Rows swapped in pairs by one turn or mirror: which row each one swaps with
q600: [-26 -17   5  -4  12   5  11  -7  -5  -3  -2  12  -7  18 -13   2   1   1
  39  -7  13  35   5  14  29]
q5: [-14  -7   1  -2  32  -1  26   0  26   9  -3  -8  -7  14  13 -20   5   3
 -12  -8   7 -11  -3  16 -24]
q333: [-16 -14  11   2  14   0  22  -2   2   8  -3   7  35   9  -7  -5  12 -10
  24  -4  11  -8 -18   6  20]
q37: [  7  -3  13   0  10 -31  21   8  10   5  -7   3  -8  15  -1 -15   3   0
  23  -6  15   1   9 -10  34]
q519: [ 15   1  14   3   1 -22  14 -12   2   1  -8  -1   6  14  -1   8 -15 -16
 -21 -19  11  11   4  -4  23]
q711: [-24 -21  22  12 -14  18   0   9   7 -12 -18  13   4   9  17 -21 -26 -12
  15   6   8  26   8   2 -20]
q44: [-13  -2   4   8   7  -9   1  -4   0  13   0  -1 -23   4  -8 -15 -30  -9
  40  -7  17 -14  32  -1 -12]
q43: [-30 -14  -8   8   1   8   1  -6 -13  -1  11  11   3  14  24   7 -17   4
  -2  -6   0  -5   5  18  18]
q872: [-12   0   9  -6  15  -9   3  -9   8   8  -4  -3 -21  12  -2   1  12   5
  45 -12   2 -16  -8   1  23]
q814: [ -2 -13 -13   0   9  -7 -10  15  -5  26 -13  19  15  23 -21 -12  14 -15
   6  -3  24  17   1  -1 -30]
q225: [  7 -13   9  -3   6  23   4  13  -2   3 -14   5  19  10   3 -22 -14   1
  18 -10  15  42  -8 -18  19]
q57: [ -7  -2   0   4   4   3 -20  15  26  12 -17  -4  10  11 -19 -23   8 -14
  -1  13  35  17  -7 -14  -2]
q580: [ 30 -16   1   2   8  18  16   6   5   7  -5  10   0  13   3  -8  25  -4
   3 -16  14   3  -5  23 -23]
q755: [-38  -2   8   2  14   0  23   1   0   7  -8   3 -13  16  -7 -15   4  -1
  38  -8  10  -7  13   4 -37]
q126: [ 12 -27   9  24  -3   4  -6 -15   0 -20  -8   6  -2  10   3  -2 -35  -1
  33  -4  19  25  10  10   2]
q799: [ -6   9   7   7   2  19  -8   9   4   6  -9   2  -8  21  -1  -7 -13 -18
 -17   0  20   6  30 -29 -15]
q462: [-18 -17  13  -1  14 -17  16 -25   2   7  -6  -2 -43  11  -6  -8   8  -4
   1   0  11   5  -9  17 -13]
q107: [  3  15  13  11  -2  25  -2   9  10   0   6 -26   9   1 -13  -5 -19   7
  -1  -9  21 -10   5  18   0]
q215: [-15 -26  -2   6  17  -4  20  14 -11 -12 -10  26  15  21   7  -4   1 -13
  -2  -9  23   0 -11  -1 -26]
q887: [-13   4   8 -18  18   3  12  19  -1  35   1   9  -7   6  -8 -14   8  12
 -17 -10  10 -11   4  -4  -2]
q520: [ 28 -32   0   5   8  29 -16 -12   3   7  -9  21 -12  23  -6   0  -3   7
  14  -1  14  22  13  15   7]
q733: [ 12  -1   6  -3   5  -1   8   5   9   8  -3   8 -35   6  -4 -18 -12  -6
  24 -16  13 -26 -12  18   0]
q378: [  5 -41  21   9  -2  -1   1   5  10 -20 -23  15  -2  18   2   3  -8  -6
  29  -8   5  27  19  10 -18]
q744: [-13  12   6 -12   8   7  20   2 -28  13   3   9  16  10  11   3 -22   6
   2 -17   5 -11  15   3 -13]
q78: [  8 -22   2 -15   3  29  18   8   1  14  -7  20  -4  13  -4   1  16  -5
   7   2  -3  -9 -10  18 -18]
q819: [ 12  -8   9   5  -1  29   5   1  -7  12  -8   9 -34  17  -6 -18 -14  -9
 -21 -12  20  12  10  15  12]
q281: [-15 -21  13  15   3  13   1 -21  11  -8  -4  -1  23  14   2   7  -3  -1
 -34  -6  12  13  -5   2   1]
q513: [ 15   4  23  10  22 -18  17  -4  21   9  -2 -14 -11  11 -14  -7 -28   7
  16 -16  14  -9  10  13   7]
q941: [ -3 -18  19  -5  18 -12   6   5  12   9  -3   9  -6  -2  24  -6  -4   0
  -7   2  -8 -10 -23 -15  17]
q423: [-19 -27  18   7 -17  -1 -10   0   1  25 -13  28  13  26   2 -11   4 -25
   3   3   2  24  13   0  -1]
q492: [ 12 -10   1   1   3  31   3  -7   0  10 -12  20 -20  15   0 -23  13 -20
 -21  -2  14   1   7   2  -9]
q23: [ -9  -5  -1   5  29  -5   9 -21  14  23   7 -18   1   5 -24 -13   7  -6
  28 -16  11  10 -16 -18 -14]
q138: [-21  -9  16  -8  -7  14  -7   1  -2 -13 -14   2 -24  12  19 -10 -23  18
   0   6   7  15   3   7  25]
q147: [-16  -5  33   2  15  12  17   1  14 -11   1 -21   6   0 -14  -4   1  13
  -7  -8  -7 -14   7   7   7]
q780: [ -2 -10  17   1   6  -1  -7  -4   4   3  -6  -1   8   9  -6  11  -4   4
 -21  -3   8  27   7   0 -49]
q455: [ -4 -12   8   9   6  14  13  -4   6   9 -10   6  23   3 -10  15  16  -1
  33  -6  12  44  -3   7 -21]
q179: [  0  27  -4  11   1  -2  11   1  10  22  -5  -6  12  -3   9 -19 -20  -5
  30  -5  23  11   6 -14  -9]
q49: [-36   1  13  12  13 -27   7  -2   6   4   0  -7  14  19  -8 -15   6  12
  16   0  14  -8  29 -11   1]
q355: [-15 -19  12  13  -6  10  -7   2 -22  -6  -9  24   2  12   3 -11 -23  -3
  42  -3  16  30   0   3   7]
q415: [ 10  -8   7   0  11 -13   3   9   4  17  -7   2 -31  14 -15  -3 -11   4
  50 -17   8   4   9   5 -15]
q88: [ -4 -43   7  19  -4   6 -13   4  13  -1   0  12  -2  13 -17  10  -1  -9
  25  17  13  28  12 -12 -14]
q709: [-19   9  14 -16   8  14   7  13 -13  19   3   6  21  23 -16   6  -8  17
  -4 -16  -4  -3  22  -6  -4]
q925: [ -9  -2  11  10   5 -20  28  14   6   5  -4   2  -6  23   4  -4 -23 -11
  38 -12  14 -14  14 -17  10]
q949: [  7 -13 -10 -11  13  -2 -21  -5  -4  17  12   5  -5   1 -15  13  14  19
  -1   6   2   8  14  -6   9]
q958: [-11 -26  30   5  21   4  26  -1   0   3  11   7  15   4  -1  13  11  -4
   4  -6 -14  -7  13  -1 -12]
q528: [ -8   1   2  -8  38  11   7   0  -9   3  15  -3  -3  17  -7  -3  -8  21
  11 -22   7 -15 -23   5  -4]
q776: [-15  -9   8   2  13 -27   0  21  10   5  -5   1 -28  15  -5  -5   4   0
 -22  -4  16  24   4  11 -22]
q515: [-18  -5   6  11   5  -8   1   9   0   1  -2  -8  51  10  -2  -5 -23   0
  15  -8   6  -6  -4   4   2]
q830: [ -7  -2   8  10 -17  18 -21  -3  -6  -5 -13   6  23  12   0 -10 -29 -16
  22  -6  25  15  22   6  -7]
q47: [-14  -4  14  16  15 -32   0  -3   9   3 -10  -6 -18  16  -5 -12  -8  -1
  41 -10   9  13 -10  -4 -29]
q991: [ 23 -17   9  14  -9  -3  18 -20   7   0  -3   6 -15   0  -2 -24 -27  -1
   5   6  20  29   8 -12  -3]
q353: [  1 -18  14  10  23   4   9 -12  19  -9   5 -21 -16   7   0  -1   4  27
  -4 -11 -11  -8  -3  17   3]
q339: [-29 -17   8  -5   5  44   5   9   3   7  -7   4   3  15  -3  -7 -18  -4
 -17   0  16  18   9  26   4]
q624: [ -1 -12  16  -4  18 -26  11   8   5   9  -2   0   8   5  -8  -8  15  -2
  37 -14   7   0  12  11 -37]
q718: [ 12 -15  15   6  13  16  -8   6   2  -4  -3   6  -5  14  -7 -13 -21  -7
 -23  -9  23  30 -28   4 -11]
q468: [  6 -27  17  12   2  15  -6   1  14 -33 -11   1 -16   8 -16   2  -8   8
  10  -4  24  17  -4  24   3]
q359: [-25  -8   8   5  18  17  -5  -7  -4  -2 -11   3 -21  16 -27  11   4  -7
 -14   1  35  12  -3 -13   9]
q490: [-36  -7   5  -1   4   6 -19  31   5   7   3  -2  10   7 -15   1 -27  -2
   2   2  10  -8  -8  -8 -19]
q939: [ -4 -24   3  12  -8   4 -22 -21  15   7   3   6  -9  13 -23   7   4 -12
  15  10  12  19   4  -5  21]
q719: [ -3  -6  -2   4   9 -24  -8  -8  33   8   1  -3 -22  12  10 -27 -14 -14
  20   4  12  26  -3  -7   3]
q609: [  8 -21  23  14  -3  -1 -13  -6   8 -11 -14   9 -15   0  -7 -20  -6 -16
   5  10  33  38  -4   0  16]
q384: [ -8  -7   6  -9   0   8  14 -10   7  10  -6  -8 -18  23 -19  12   0  23
  39 -21  -8   8   3  -5   4]
q841: [ -4  10  15   9   3  12  13   5  19 -20  -8 -23   4   8 -14  -9 -28   2
 -11   9  28 -11   4   2 -10]
q518: [  8 -13   9   7   8  -5  10 -19   8   8   3  14  21  14  -1 -11  -4  -7
 -29   0   8  14   9  -9 -35]

q887 pairs with q281
q744 pairs with q780
q353 pairs with q819
q624 pairs with q830
q776 pairs with q43
q609 pairs with q872

